Here are some points:
[   3  -21    9   16   -3   15  115   -2   22   24  -28  -14   14   36
  -15  -15   34   24   15    0 -106  -38    3  -17   -7   21]
[  7 -11 -17 -17  10 -11   8   2  10 -10  -8   5  16  12  24  31 -69   6
  -8  13   4  -1  13  -4  19   6]
[  4  31   9  22  11  13  18   1  28  -5 -33 -14  18  32  25 -16  35 -10
   3   0   7 -13  15 -18   2 -28]
[   6  -11  -14   57  -15  -11  -11    1  -23   70  -10    6   17    9
  -27   31  -68   34   14   -7  -71  -37  -45   -7 -119  -10]
[  4 -33  10  15   9  13  17   0 -37   3 -14 -15  18  31 -36 -17  34  -8
   2   8   9 -23  16 -19  -5 -24]
[-10 -31   1 -18  -2   4 -46 -47 -27 -29  34   9   4 -26  28  10  28   4
  -1  12   6  30  14  35  15   5]
[ -9 -28   3  -9   2   6 -60 -47 -28 -23 -29  10   5  25 -24  12  26  12
  -6  13   8  26  11  35   7  28]
[  6 -30  -6 -13   8  -1 -20  43  16 -22 -19 -11   7  32  20  -7 -17  36
   2 -20   8  12 -36   2   9 -11]
[  8   9 -17 -14  13 -11  13   1 -24   0  15   6  15 -12  25  33 -67   4
 -11  11   8 -14  14  -5  18   3]
[  5 -27   9 -16  -2  13 -79   1  25 -30  29 -14  15  25  24 -16  33   5
  -8  10   6  35  12 -20   7   7]
[  4  18  13 -28 -11  12  -6  30  24 -33 -13 -22  -5 -20 -23 -17  34 -21
   0  -4   3  56  16   7  32 -23]
[  6 -25   8 -18  10  14 -24   1  21  -6 -25 -15  15  23  30 -17  35   3
  -4  11   5 -10  13 -19  -5   0]
[-24  -9 -40 -13   2  12  23   2 -29 -23   9  20 -42  -6 -17   2 -56  -5
  -3  10   9  27  17 -41  24 -17]
[-10  22  -9 -24  -5  -9   5   6  28 -28  21 -29 -31  21  19  -5  -5  30
  -3  -7   1  42  -6  54  35  59]
[  2 -20  -2 -16   6 -30 -47  27 -17 -19  24  49 -55  19  20  -1 -34  -8
  -6   6   8  10  16 -57   1 -21]
[  6   8 -15 -17   2 -12   9   2  25 -25  10   6  18   9  25  31 -68   2
  -5   9   7  26  15  -5  26  -1]
[-11 -25   4 -17   7   3 -37 -50  29  22 -23   8   4 -38 -15  12  27   9
 -10  14   6 -24  12  34 -16  15]
[  4  30  -6  19  -4  -2 -38  41  25 -32  32 -11   9 -32 -31  -6 -16  34
   3 -22   7  41 -24  -1  23  47]
[ -8  15 -10 -10   7  -9  -6   5 -24 -17  21 -28 -31 -18  26  -4  -5  35
  -3 -15   8   6 -22  54  12  45]
[  5 -29  10  -9  -5  14 -59   0 -24 -33 -24 -14  17 -32 -24 -16  34  11
   1  12  10  49  11 -20  25  27]
[  3 -27  -1 -29   7 -25   5  25  24   9 -19  49 -54  18 -24   0 -32 -22
  -1  -2  -1 -22  15 -56  -7 -18]
[  3 -27   8  63 -16  14 119   0 -17  67  27 -16  16  24  18 -17  35 -27
  10 -10 -39 -38 -76 -18 -39 -17]
[ -9  30   2 -10   9   5  -5 -46 -25   1 -27   9   4  26 -26  11  27  10
  -1  15   8 -19  11  33  -5  22]
[  3  26   9 -11   2  14   3   1 -28  35 -23 -16  15  25 -24 -16  34  13
  -5  10   8 -31  11 -20 -18  42]
[ -9  35   2 -28   0   6 -54 -51  25 -26 -29   9   3 -36 -21  11  27  -2
  -6   7   2  27  14  34   6  -6]
[  6  30  -5  -7  -2  -1 -48  45 -15 -29 -16 -12   6  27  11  -7 -15  38
   1 -20   9  38 -36   1  21 -10]
[  4 -13  -1 -32  -7 -26  34  27  32  53 -16  49 -52  18 -25  -2 -32 -25
  -3  -3  -1 -39  15 -56 -26 -19]
[ 12  -8  22 -10  13 -30   6  -7 -22  -3  -7 -32  19  -5  11 -15 -19  31
  -6 -13   9 -12 -11  49  12  73]
[  8 -20  -6  22   8  -2  -2  41 -26 -20  28 -12   7 -26  34  -5 -17  36
   3 -18   8  -2 -18  -1  10  83]
[  3 -25   8 -26 -17  13 120  -1  13  75 -19 -15  15  24  31 -19  34   1
   2  11   1 -41  14 -19 -56  -2]
[-10 -30  -1 -16   7   4 -43 -48 -17 -16 -24   7   1 -36  21  10  27   8
  -5  11   7   7  12  32  -1  15]
[-11  29   1  54 -15   5 -77 -49 -26 -33 -24   7   4  28 -22  11  27 -59
   5 -18 -15  64 -30  36  43 -29]
[  4 -29   9 -26  -5  14  34   0   9  45  30 -15  16  28 -25 -14  32   3
  -1  12   3 -37  12 -18 -24   0]
[ -9 -36   2  62   6   5  56 -48 -19   7  27  10   3 -29  27  10  27 -31
   9 -11 -37 -29 -75  33  -1 -17]
[-11  24   2  32   6   5  40 -48  29  15  28   7   3 -31  25  14  27 -27
   4 -11   4 -30  14  33  -4 -37]
[  4 -30   8  -3  11  14   0   2  26 -11  32 -13  16  25  28 -16  35  10
   2  14  10 -13  12 -16   2  25]
[  5  25  10  61  -3  14 -23  -1 -20 -33  28 -14  15  25  11 -15  34 -51
   7 -15 -29  34 -57 -18  27 -22]
[  5 -23  -1 -10  12 -28 -10  25 -27 -14  22  50 -50  26  27  -1 -31 -17
   2  -4   9  -4  13 -54   3 -28]
[  5 -14  15 -29 -14  11   0  29  18 -33 -17 -20  -6 -16 -20 -17  35 -35
   1  -8  -2  64   9   8  40 -21]
[  3 -17  -2 -16 -17 -27  44  26 -29  67 -15  50 -53  16  12   1 -31 -14
  -7   1   6 -38  16 -57 -39 -21]
[  6  25  -5 -20   8  -1 -21  44  23 -21  30 -11   8  28  26  -6 -16  37
   0 -14   4  13 -30   1   7   4]
[-11 -30   2  44  11   6  10 -50 -21 -20  39   8   3 -30  28  10  27 -45
   4 -20  -5  -6   0  34  10 -35]
[  4 -29  12  62   2  14  -1  -1   9 -29  31 -14  18  27 -23 -16  34 -43
   7 -11 -31  18 -67 -17  21 -20]
[  9  -9  21 -14  10 -28  14  -4 -17 -15   8 -33  16  -4  17 -19 -19  31
  -4 -13   8   4  -9  49  21  79]
[  4 -28  -8  -6   0  -1 -88  42 -32 -28  24  -8   6  32  18  -6 -15  37
 -10 -23   9  35 -39   1   6 -20]
[  3  18   0 -22   7 -28  15  26  24   8  17  49 -51  23 -23  -1 -32 -19
  -1  -3   8 -23  18 -56  -4 -26]
[  4  28   9  -8  -5  14 -60   0 -29 -30  31 -14  14 -34 -30 -18  34   6
  -1  12   9  41  13 -18  18   6]
[  5  26   9 -21   7  16 -37  -1  19 -22 -25 -16  16 -33  23 -16  33   7
  -4  12   8  13  11 -19   5  11]
[  3 -31  11  -7  -7  14  61   0 -30  51  19 -14  16 -24  33 -15  35   8
   1  16   8 -37  11 -18 -21  15]
[  4  12  16 -37 -20  10  -4  30  35 -31 -14 -22  -7  14 -30 -17  36 -36
   4 -10  -3  68   8   7  49 -16]
[  6  19  -6  24   8  -1  13  40 -25  -6 -26 -11   8 -25 -18 -10 -16  33
   3 -21   8 -11 -14   0   3  93]
[  5 -21  53 -11   8  25  -5  43  17 -12  21  -5 -23  28  23 -22  84  36
   1 -15   7  -6 -17  22   4  67]
[  3  19  53 -15  11  25 -12  41 -20 -10 -16  -5 -22 -25 -26 -26  83  35
  -1 -14   7  -2 -18  24   0  59]
[  6 -10 -17  24   4 -12  13   3 -29  26 -10   6  17  -9 -19  31 -66 -11
  -1   6   8 -33  16  -6 -21 -32]
[-10 -34   2 -26 -14   4  78 -48  19  66  31   7   4 -30  21   8  27   8
   0  10   4 -40  10  35 -34  13]
[  3 -33   9  44  11  13  11   0 -35 -14  25 -14  15  25  10 -15  34 -45
   7 -18  -3  -4   4 -21   7 -34]
[  3 -28   9 -18  -3  14 -63   1 -23 -30 -25 -14  18 -27  21 -16  36  11
  -3   9   7  40   9 -20  13  21]
[  6  -5 -17  -6   0 -12  21   1 -28 -22  10   7  16 -11 -27  32 -68  10
   0  16  10  29  12  -6  18  19]
[  5 -34  10 -24   6  14 -34   0  14 -22  28 -15  17  24  16 -18  33  -1
  -3   9   2  19  13 -18   8  -9]
[  7  -9 -17 -22 -10 -13  -9   2  28 -31   9   7  19 -11 -22  32 -66  -3
   2  11   4  55  16  -9  30  -7]
[  2 -24  -1  58   1 -28  61  24 -23  22  20  51 -54  21  16   1 -32 -45
   7 -14 -22 -34 -62 -57  -9 -22]
[  8   7  21  31  -1 -29   0  -7 -35  37   6 -32  16  -6  19 -15 -18   6
  -2  14   6 -38  13  48 -33  14]
[  5  30  10  -8   5  14   9   1 -36  16  23 -14  16  23 -26 -18  35   9
  -1  12  10 -26  12 -16 -12  25]
[-11  33   1   7 -11   4  86 -49  24  62  23   8   2 -31 -26  13  27   5
   3  17  12 -38  12  34 -29  11]
[  7  28  -6 -16  -6  -1 -71  43 -26 -32 -31 -10   7  30   6  -5 -15  37
  -4 -18   8  48 -34   1  21  -5]
[-12  23 -10   1   7  -8 -10   2  23 -16 -11 -29 -34  23  13  -3  -7  35
   0 -21  11   2 -22  56   1  56]
[  6 -17  -6  58   3  -1  59  43 -33  22  31 -11   8  21  10  -7 -17 -35
   7  -7 -20 -32   9   1  -7 -24]
[  3 -32   9 -28  -5  14 -77   1  29 -29  25 -14  16 -37 -28 -19  34  -5
  -7   6  -2  43  16 -18  13 -10]
[ -9 -32   3 -17   1   5 -59 -47  23 -29  25   8   3  34  22  11  28   4
  -4  11   5  30  14  35  10   4]
[  3  28  11 -10  10  15   1   1  24  -8  30 -15  16  31  19 -18  35   7
   0  12   6  -8  11 -18   3  16]
[ -9  30   2 -23   6   7 -20 -48 -34 -17  30   7   4 -31  39  11  29   1
  -1  10   5   8  14  34   7  -1]
[ -7  20   2 -30   8   7 -20 -50  16 -16  24   9   4  31 -26  14  27  -3
  -1   5   0   3  15  33   3 -11]
[  3  30  10 -25  -6  15  45  -1 -30  46  22 -14  15  30  22 -15  33   0
  -1   9   4 -36  15 -20 -19  -7]
[  3  27  11 -27  -6  14  50   2 -24  56 -28 -13  17  20  30 -17  33   3
  -1  10   2 -37  11 -19 -26   4]
[  4  31  10   7  -2  14  58   1  23  43  29 -15  14 -25 -32 -17  36   4
   3  14  10 -37  14 -19 -16  11]
Here are 12 more points, each followed by its number:
[  5  30  -6 -25  10  -2  -1  42 -18  -4 -28 -10   7 -26  16  -6 -16  37
   2 -16   4 -19 -28   4   0  20] 0
[-12 -32   2  20  10   6  15 -48 -15   0 -26   9   2 -24 -19  10  27 -11
   3   7  10 -23  13  33  -2 -27] 1
[  6  23  10  47 -17  14 120   0 -19  57 -25 -15  16  23  16 -16  34  33
  13  -4 -87 -39 -19 -16 -44  20] 2
[-11  21  -8 -22 -15  -9  14   6  18 -34 -18 -27 -31  22 -25   0  -4  33
   3 -13   8  67 -15  56  39  56] 3
[ -8  18  -9  -9  -5  -9  23   5 -31 -24 -23 -28 -32  16 -25  -5  -5  34
   1 -15   9  36 -18  55  23  59] 4
[  4 -19  -1 -21  -4 -27  43  30 -25  42 -20  50 -49  24  28  -1 -32 -13
   2   2   2 -37  15 -54 -18 -21] 5
[  5 -26  -5 -21  -6  -2  35  44  18  53  22 -10   8 -23  19  -7 -15  35
  -3 -17   6 -37 -35   1 -26  -5] 6
[  5 -30  11 -21  -6  13  34   0  26  45 -24 -15  14  24  11 -18  34   7
   0   9   5 -35  13 -21 -22  14] 7
[  6 -35  11  42   7  13  38   1 -27   7  36 -14  16  28  22 -19  34 -43
   4 -15  -2 -25   4 -18   1 -36] 8
[-10  31   2 -15   6   6 -17 -48  13 -20  29   9   3  21  19  12  26  12
   1   9   8   6  10  35   6  25] 9
[  4  26  10 -21  -1  14 -22   0  28  44 -31 -14  18  28 -20 -17  34   7
 -10  10   5 -33  14 -20 -26   5] 10
[  3 -35  10 -13 -15  15  16  -1  20  70 -26 -15  14 -26  16 -17  33  12
 -12  13  10 -39  10 -19 -47  29] 11
Which two of these numbered points are nearest to each point below, ignoring the 3 directions in which the first points spread most? Their numbers follow each, nearest first.
[  3  33  10  52   9  14  33   0  17  -7 -25 -15  17 -29  27 -20  34 -57
   4 -20 -10 -17 -17 -19   6 -32] > 0 8
[  3  28  -5 -17   8  -1 -21  42 -17 -13 -18 -12   6 -21 -18  -8 -15  36
  -4 -18   7  -2 -36   3   1 -11] > 0 6
[-12  26   3 -22  -6   4 -79 -47  24 -32  25   9   3 -26  23   7  26   1
  -6   9   4  43  15  34  15  -1] > 9 5
[-12 -15 -10 -31 -10 -10  -3   5  41 -32 -17 -28 -32  22  18  -4  -5  28
  -3  -6  -1  50  -7  55  40  48] > 3 4
[  7 -22  -6 -24 -11  -2 -74  42  20 -34  21 -12   7 -28  26  -4 -17  38
  -1 -19   4  56 -35   1  27  -8] > 6 0
[  5 -27  11 -11  11  14  -4   1 -19 -13  35 -16  17  24  13 -15  35   4
   2  11   8  -9  14 -20   3   1] > 8 7
[  5  26  11 -28  10  14 -40  -1  28  -5 -23 -14  16  27 -28 -16  36   3
  -7  11   1 -11  13 -20  -7   4] > 10 7
[  3 -26  10  57 -14  15 118   0 -25  55 -12 -14  15  29 -30 -17  35  36
  12  -8 -79 -38 -28 -18 -34   2] > 2 4
[-10  17  -8 -30 -13  -9  -2   8  20 -31  17 -27 -31 -16 -22  -4  -6  30
   1  -5  -1  60  -8  55  42  44] > 3 4
[  7 -30  -7 -26 -11  -1 -75  42  13 -35  18 -10   5 -27 -16  -6 -16  38
   1 -13   1  52 -31   0  27   8] > 6 0
[-10  16 -10 -11  -2  -6  23   5 -30 -26  19 -30 -34 -22 -27  -4  -5  36
   1 -18  10  39 -22  55  21  48] > 4 3
[-11 -15 -10   8   4  -9  13   7 -20  -8  12 -29 -32  17 -25  -3  -4  34
   1 -14  10  -1 -17  57   0  85] > 4 3
[  4  31   9  46   8  14  36   2  29  -5 -25 -15  17 -35  24 -15  33 -46
   7 -18  -4 -20   2 -18   1 -33] > 0 8
[ -9 -22 -11 -14  -3  -7  21   2 -31 -24  21 -28 -31 -20 -24  -4  -6  34
  -2 -18   7  37 -23  55  24  46] > 4 3
[  2  18  -1 -10   7 -28   3  25 -36  -5 -18  49 -53  22  29  -4 -32 -11
   0   2   8 -11  16 -58   1 -25] > 5 0
[   3   25   10  -22  -13   14 -119    0   21  -33  -27  -13   15   34
  -21  -17   33    5  -11   10    5   56   13  -18   17   11] > 10 7
[ -7  31   0   8   4   5 -23 -50  15 -26  32   9   4  33  15  12  26   4
   1  18  11  17  17  35  13  -2] > 9 8
[  5  15  -2 -22   6 -27  15  28 -19  24 -12  52 -49  15  15  -1 -32 -19
  -1  -3   7 -31  17 -55 -13 -22] > 5 7
[ -7 -37   3  43  -7   6 -41 -46 -27 -32 -25   8   3 -36  20  11  27 -44
   6 -16  -1  45   4  36  29 -36] > 1 5
[  4 -27  12 -12 -11  15   2   0  32  64 -32 -14  15 -26  24 -15  33  10
 -12  13   8 -39  11 -20 -39  16] > 11 7
[-10  17  -9  27   2  -8  14   5 -24  20  22 -27 -34  23 -33  -5  -4  23
   5   3   5 -28   2  55 -20  84] > 4 3
[  5 -24   9  -5   9  15 -25   0 -39  11 -23 -15  15 -31 -15 -14  34   6
  -6  14  10 -21  10 -20 -13  11] > 11 5
[  3 -16  -1 -22  -5 -26 -64  26 -26 -32 -20  49 -53  20  36   1 -34 -13
  -3   1   5  43  17 -57  19 -23] > 5 7
[  6 -30  -7  -8  -1   0  45  44 -16  37  29 -11   5 -24  19  -7 -18  34
   4 -22  11 -36 -43   3 -15 -29] > 6 0
[   4  -30   11  -30  -14   13 -108    0   23  -35  -35  -16   15  -30
  -31  -14   35   -3   -2    7   -3   65   17  -18   34   -8] > 11 7
[  6 -25  -8 -11   3  -2  26  44  15  15  24 -10   7 -27 -23  -6 -15  36
   3 -21   9 -29 -36   4  -8 -13] > 6 0
[ -9 -29   2  58   6   6  36 -47 -28   7  25   6   3  37 -26  12  27 -52
   4 -18 -24 -26 -57  34   0 -23] > 4 9
[-11 -30   3  46   3   4  55 -48  17  19 -30   8   2 -39 -32  10  28 -47
   5 -21  -2 -35  -3  35  -7 -34] > 1 0
[  4  22  -1  44 -14 -27 -26  27  11 -35  18  50 -52 -19  22   2 -31  12
  13   4 -90  57   7 -56  45  13] > 2 9
[  5 -26   8 -21   6  14  -6   1  19  -8 -22 -16  17  30  28 -17  33   9
   0  10   5 -11  12 -20  -2  12] > 7 5
[  8  -7  22 -29 -13 -30  -4  -5  25 -32  -6 -34  15   7 -24 -17 -20  24
  -2  -3   0  62   0  48  40  53] > 3 4
[  5  26  -5 -19  -3  -2  24  42  17  44  37 -10   7 -24  19  -7 -15  36
  -2 -15   5 -35 -30   3 -21   1] > 6 0
[-11  31   3  61   1   6  15 -47  20 -30 -33   8   5  29  20  10  27  31
  10  -8 -67  16 -53  34  24 -13] > 2 3
[-11 -33   3  30   4   6  -1 -47  10 -24 -31   8   2 -32  33   9  26 -19
   3  -5   6  11  16  32  13 -38] > 1 5
[  6 -32  -8  -8   5  -1 -31  43 -26  13  25 -10   6  16  15  -7 -16  35
  -7 -22  10 -20 -41   1 -15 -23] > 6 8
[  7  30  -7 -20  -6  -2 -68  44  14 -32 -27 -10   7 -24  24  -5 -15  36
  -3 -18   5  46 -34   1  18  -7] > 0 6
[  4 -33  10  27  -1  14  61   1 -20  36  26 -14  15 -23  30 -16  33 -19
   4  -5   5 -34  16 -20 -14 -37] > 8 6
[  5 -31  11 -36  -6  13 -66   1  29 -32 -30 -14  16  29 -23 -16  33 -15
  -2   0  -5  49  17 -20  25 -12] > 7 10
[  4 -16  15  -9  12  11   1  32 -22  -6  22 -22  -8  17  18 -18  34 -20
  -7  -3   7 -11  14   7  11 -28] > 8 5
[  3  23  10 -23  11  15 -34  -1  15   3 -21 -17  16  36 -14 -16  34   0
  -6   9   4 -14  16 -19 -10  -7] > 10 7
[-12  23   2  36   7   6  12 -49  15 -16  29   8   3  26  15  11  26 -31
   4 -14   3  -7  11  33   9 -39] > 9 1
[-27   8 -39 -14 -16  12  20   3  19 -34  11  19 -40  -7 -26   0 -55  -8
   7   1   8  67  16 -42  35 -21] > 3 4
[-11 -29   1 -22   5   8  23 -50   7  20 -27   9   2 -29 -19  12  28   5
   1  11   4 -29  13  33  -8   6] > 1 5
[  5 -27   8 -20  -4  14 -77   1  19 -32  31 -15  16 -26  19 -16  33   6
  -6  11   7  44  13 -20  11   7] > 11 7
[-12 -14 -10 -10  14  -8  22   3 -20  15 -17 -27 -33  15  23  -3  -3  35
  -9 -18  10 -25 -20  55  16  47] > 4 8
[  4 -32   8  18  11  13  11   1  25 -15 -24 -13  19  26 -35 -17  34   1
   4  16  10  -8  14 -21   4  -4] > 7 10
[-11 -18   1  -8  -4   5  12 -48 -32  50 -24   8   4 -23 -22  10  27   9
  -5  10   9 -36  12  35 -23  23] > 1 5
[  3 -28  10 -17   0  14   8   0  25  38  29 -15  14  30  31 -17  34   7
  -6  16   6 -34  16 -20 -19   9] > 7 11
Here are 12 other points, each followed by its number:
[  5 -11 -17  -2   5 -11  -8   1 -23 -16  11   7  18  -5  23  31 -67   4
   1  12  12   6  13  -5   6   7] 0
[  8  -9 -16  -7  11 -14  -4   1  33 -13   7   5  15   9  22  30 -68   7
  -3  15   8 -15  10  -7   8  13] 1
[  4  25   9  10  -2  13  53  -1  28  34  26 -14  16  29  42 -16  34   1
   3  13  11 -35  14 -20 -14 -10] 2
[-11  29   1 -22   4   5 -33 -48  20 -24 -31   9   2 -28  33  12  27   4
  -1  10   4  13  12  34   8   6] 3
[  5 -22  10 -11  -5  13 -24   0  25  51 -27 -16  17  27  19 -15  33   8
 -13  16   8 -37  11 -20 -31  18] 4
[  6  -9 -16 -27  -3 -11   4   1 -23 -27 -11   6  18  10  16  32 -67   4
  -3  11   6  41  14  -6  32   6] 5
[  4  20  11 -28   2  13 -57  -1  22 -25  33 -14  16 -21 -22 -16  34  -2
  -6  10  -1  20  13 -19   5  -4] 6
[  5 -25  -6  35   6  -1   7  46 -28 -17 -32 -11   7  23 -26  -7 -16  27
   4  -6   4  -2  -2   2   8  94] 7
[-12  30   1 -25   9   7   1 -47  23   1 -26   8   3 -31  30  12  26  -3
  -1   9   1 -19  17  33  -5  -4] 8
[-11  28   2  -4   9   4  21 -50  25  10  31   9   4 -30 -20  14  27  10
   3  15  10 -27  12  34  -5  22] 9
[  9 -10 -15 -16  10 -12  13   4 -27 -17  -7   7  14 -11  16  32 -69   8
  -8  14   8   6  11  -5  23  15] 10
[  4  31  10  60   8  13  34   1 -35  -2  21 -14  17 -27 -23 -14  33 -57
   5 -16 -22 -24 -50 -18   0 -22] 11
Which two of these numbered points are nearest to each point below, ignoring the 3 directions in which the first points spread most? Their numbers follow each, nearest first.
[  7  -9 -16  -8  13 -11  -4   3  21  -7  -5   7  19   9  25  31 -68   8
  -6  16  10 -18  12  -7   7  17] > 1 0
[-10 -34   0  -6  -8   5 -17 -48 -23  61 -27  10   2  30 -14  10  27   9
 -12  15  11 -38  10  35 -35  17] > 4 3
[  7   9 -15  -2  14 -11  -6   2  29  -4 -12   6  16  -9  25  31 -68   7
  -5  17  10 -26  13  -6   5  13] > 1 0
[  5  -8 -18 -19   6 -11   8   2 -26 -25   9   6  17  -9  17  31 -69   3
  -5  12   5  24  15  -6  27  -1] > 10 5
[  5  22  11  14  -8  13 -48   2  19 -33  28 -16  15  35  18 -15  34   2
   2  15  11  50  12 -19  29   1] > 2 6
[  7  10 -17 -28 -19 -11   3   3  32 -35  -4   7  16   9 -34  30 -68 -15
   7   1  -2  70  17  -7  47 -15] > 5 10
[-12  31   3 -13   3   4 -35 -48  28 -29  30   8   4 -32 -31  11  26  10
   1  13   8  24  12  32  16  24] > 9 6
[-12  31   2  10  -6   5 -43 -50  26 -34  26   9   4 -29 -26  11  28   0
   2  16  11  48  13  34  28  -7] > 9 3
[  4 -10 -18 -23  -5 -11   8   2 -20 -27  15   7  20   9  20  30 -68   8
  -3  12   7  45  12  -6  33  10] > 5 10
[-10  29   1 -11   6   5 -17 -49  19 -23 -25   8   3 -21  20  10  27   5
   3  11   8   3  14  34   5   4] > 3 8
[  6 -29  -7  24   2  -1 -23  41 -20 -30 -34 -11   8  23 -25  -5 -16  32
   3 -16   7  26 -12   5  18  94] > 7 11
[  9   8 -17 -18  11 -13  16   2 -28  -8   8   6  16  12  23  32 -67  10
  -9  14   8  -3  13  -3  22  14] > 10 0
[  5  34  10  38   0  15 -20  -3  23 -30  24 -15  16  30  24 -15  32 -33
   2 -15   1  24  11 -20  21 -39] > 2 1
[  3 -26  10 -12   5  14 -14   0 -27  24 -28 -16  17  20 -36 -19  35   7
  -7  14   8 -26  12 -16 -13  12] > 4 6
[-10  23   3 -13   9   5  -3 -48 -31 -10 -26   7   2  19  26  12  28  17
   0   8  10 -10   9  35  -1  47] > 3 0
[  4  31  10  15  10  15  23   1  25   2 -30 -15  18  28  18 -15  33  -1
   2  14  12 -19  16 -19   1  -9] > 2 4
[  6  -8 -16  41  -4 -10  13   1 -34  44   9   6  17  12 -24  30 -69 -45
   6 -20  -4 -35  -1  -4 -41 -34] > 0 10
[ -8  30   2 -22   9   5   9 -48  26  -1 -27  10   5 -35 -16  13  25   4
   1  10   4 -18  15  36  -2   1] > 8 3
[-10  36   2 -23   3   6  22 -48  16  23 -31   8   5 -23  22   9  25  -4
   0   9   2 -31  17  34 -12 -11] > 8 3
[  6  29  -7  -2   5  -1  24  40  25   6  22 -10   7  26  20  -5 -18  36
   3 -24  12 -24 -35   0  -4 -12] > 2 1
[  6  30  -6   2   8  -2  -9  42 -34 -17  27 -10   9 -27 -23  -6 -16  35
   1 -23  11  -3 -39   2   5 -15] > 11 6
[  4 -26  53 -13  -7  26   1  42  15  56  19  -4 -22  23  25 -26  84  36
  -7 -17  10 -37 -20  22 -30  53] > 4 2
[  3 -19  -1 -22   6 -26 -21  27  21  27 -24  51 -51  30 -20  -2 -31 -15
  -5   0   5 -28  14 -56 -18 -20] > 4 6
[  3  22  10 -12 -13  13 -89   0 -27 -31 -30 -16  15  28 -20 -16  35   6
  -5  13   7  58  14 -18  24  -1] > 4 6
[  7  11 -16 -29 -16 -13   3   3  22 -34 -10   6  17   9 -28  30 -67   1
   3   7   1  66  14  -5  42  -2] > 5 10
[  2  18  14 -16  -6  10  11  30  26 -28 -24 -22  -6  20  19 -18  35 -21
  -2  -5   6  44  14   7  26 -27] > 2 5
[-12 -32   0 -13  10   6   6 -47  13  -5 -24   7   4 -29  22  11  28   5
   2  15   9 -15  13  34  -2   9] > 3 8
[  7  19   0 -20  -7 -26 -71  28  18 -31 -24  50 -50 -18  20   0 -31 -16
  -3   1   7  50  15 -54  20 -25] > 3 8
[  7  -9 -16 -29 -13 -10  -1   3  19 -32 -10   4  17  -8 -16  29 -67  -1
  -1   8   0  61  15  -7  41  -4] > 5 10
[ -27    9  -41   35  -13   14  -61    0   24   61   -5   21  -42  -11
   29    0  -56    9   10    3  -96  -38   12  -40 -121    7] > 4 3
[  6 -12 -17  49  -9 -10  -9   0 -31  45  -8   7  16  11  22  30 -67 -50
   1 -20  -8 -38  -7  -7 -60 -31] > 0 1
[-11  28   3  48   8   4  17 -47 -27 -15 -35  10   2  24  24  10  26 -52
   4 -20  -7  -5  -5  35   7 -32] > 3 8
[  2 -23   0 -20   1 -28 -65  26  17 -28 -20  49 -51  15  15  -2 -33 -14
  -5  -1   7  31  16 -57   8 -22] > 4 3
[ 10  -5  20  44  -8 -28 -17  -5 -20  39   8 -34  15  -5  23 -18 -20 -21
   4  -5  -1 -39  15  46 -55 -31] > 0 1
[-10  26   0 -29   1   5 -41 -48  24 -25  29   8   2 -25 -30  11  27  -8
  -3   4  -3  25  13  34  11 -14] > 9 8
[  3 -28   9 -13   8  15  -8   3 -20  -6 -33 -15  16  32 -32 -15  36   6
   0  10   6 -12  11 -17   0  13] > 4 7
[  9   7  22  -8  10 -29  -5  -7  32 -12   9 -34  17  -8  18 -18 -18  29
  -3  -6   9 -13  -8  48  10  74] > 1 0
[  7 -20  52  15   4  25 -16  43 -27 -25  23  -5 -22  24  11 -24  84  31
   3 -12  10  17 -10  24  14  98] > 7 2
[ 10  -8  21 -12  14 -28  -4  -6  33 -17  -4 -34  17  -7  22 -18 -20  28
  -1  -5   7  -3  -3  49  15  69] > 1 0
[  4 -30  10  57   5  13  40   0 -29   2  28 -15  15 -34 -22 -14  34 -52
   7 -16 -23 -25 -52 -17  -2 -23] > 11 10
[  5  30   9  64 -15  14 -51   0 -23 -33 -23 -16  17 -26  20 -16  34 -11
   6  -8 -43  61 -79 -20  46 -13] > 11 7
[  7  10 -15  26  -2 -10 -12   0  33  32  10   5  18  -6  26  31 -67 -21
  -4  -3   6 -39  17  -6 -34 -38] > 1 0
[  5 -33  11  19  -1  15  36   1 -14  28 -25 -15  15  23 -31 -16  32 -12
   2   5   7 -31  17 -17 -10 -32] > 4 6
[  4  31  11  -8   0  13 -33  -1  11 -30  34 -16  17 -28 -25 -15  35   6
   1  13   8  35  12 -18  17  13] > 6 9
[  5 -19  10 -26  -6  16  44   1  22  52  35 -14  16 -23 -34 -18  33   0
  -2   8   2 -38  15 -18 -23  -5] > 6 9
[-11 -26   2  11  -7   5  61 -48 -31  46 -34   9   3 -29 -20  13  27  -1
   4  14  10 -37  15  31 -18 -10] > 10 3
[  6 -24  -6  32   0  -2  46  44 -28  32 -30 -13   7  32 -11  -5 -14  31
   3 -15   5 -34  -9   2 -10  93] > 7 11
[  5 -29  -7  24   9  -1   4  44 -27 -12  24 -10   8  18 -28  -5 -15  34
   4 -20   8 -11 -15   3   4  95] > 7 11
